In the rows, zero is written as 128.
Each path is a new rotation, seen through one point. The rows after it are directions, each followed by how far the rotation turns it, in degrees a step (0 if it stays put).
Each turn is a multiple of 5 degrees from 10 to 175, or 0.
Each row of a path follows its step; steps can be skipped.
Rotation 1:
step 0: [124 136 143 131 129 127 127 116 135 125 130 122 137 121 123 128 123 135
 125 123 142 134 135 131 124 133 120 137 120 125 126 130 129 131 134 137
 138 113 133 125 126 126 130 134 128 137 120 134 133 136 120 136 118]
step 5: [139 125 131 134 124 140 131 118 127 139 128 124 123 125 123 122 115 134
 120 124 130 130 123 120 136 135 123 120 126 125 126 131 133 130 127 145
 133 134 124 121 127 121 122 132 123 126 109 127 134 132 128 125 123]
step 6: [126 135 135 130 138 128 119 118 126 130 122 137 128 117 131 132 132 131
 111 131 121 114 117 122 116 133 134 129 123 125 135 130 134 133 137 124
 126 127 121 132 140 134 125 136 134 129 121 129 124 128 121 128 121]
step 7: [127 130 141 126 126 131 136 116 133 123 134 142 128 131 122 128 137 124
 123 125 130 125 138 141 122 125 137 131 127 127 126 114 120 124 132 136
 122 127 140 126 131 131 122 131 124 129 135 134 117 134 144 125 122]
step 9: [117 136 123 132 139 123 129 127 133 146 118 126 121 124 126 127 123 136
 114 137 128 136 132 129 133 123 137 125 124 131 134 130 131 129 135 120
 122 124 121 142 138 119 127 124 130 131 127 137 135 129 130 136 136]
step 12: [123 137 126 132 130 139 138 117 140 126 129 138 119 121 131 118 140 145
 122 131 130 131 124 143 130 129 130 122 130 127 123 126 136 137 135 128
 120 126 125 125 120 122 124 127 131 125 129 126 129 141 132 131 131]
step 15: [140 127 131 132 122 138 122 109 125 137 131 126 113 126 124 110 131 137
 124 133 130 128 125 126 134 122 133 129 127 123 132 128 121 117 139 131
 126 124 132 123 123 125 127 125 120 131 131 119 138 126 123 127 135]
step 19: [125 129 125 119 148 135 128 126 125 129 123 132 121 123 124 128 129 126
 115 133 122 125 137 132 136 124 124 129 127 133 126 129 122 127 133 123
 123 124 135 133 138 128 142 123 148 127 131 125 117 132 134 133 139]
step 20: [135 142 125 133 124 125 129 123 116 126 116 130 118 131 127 120 123 131
 128 116 119 141 128 128 133 120 132 130 128 134 127 119 122 131 123 137
 122 130 134 116 121 128 126 125 119 128 134 129 118 123 136 136 137]
[129 128 128 128 127 126 130 130 127 129 124 128 128 128 128 124 128 124
 127 129 128 130 126 127 132 124 128 129 128 128 130 129 124 128 128 129
 130 129 128 129 130 124 129 128 128 129 131 130 130 125 127 127 133]
65
[129 129 130 127 130 128 128 133 129 129 129 129 128 127 128 129 126 125
 127 126 127 127 128 130 130 128 125 130 127 131 128 125 127 125 127 128
 127 125 130 129 126 130 127 133 127 127 128 129 125 127 130 130 128]
115
[133 125 130 128 126 129 130 127 129 127 129 126 129 129 124 128 128 127
 127 130 129 128 128 129 128 125 127 130 128 129 122 129 128 125 126 129
 129 130 127 130 127 130 127 127 129 127 124 129 129 129 127 128 127]
135
[130 128 126 129 126 132 128 131 130 132 130 128 129 125 127 128 130 129
 129 130 129 125 127 127 130 128 127 127 127 131 132 129 125 127 130 126
 127 130 125 126 127 127 128 125 127 127 126 127 128 130 129 128 128]
110
[128 128 127 125 126 127 129 126 127 129 131 130 129 128 124 131 128 127
 127 130 128 126 128 132 130 130 130 129 128 127 126 130 127 128 128 126
 127 126 128 128 131 124 130 128 128 128 130 124 126 127 128 129 125]
120
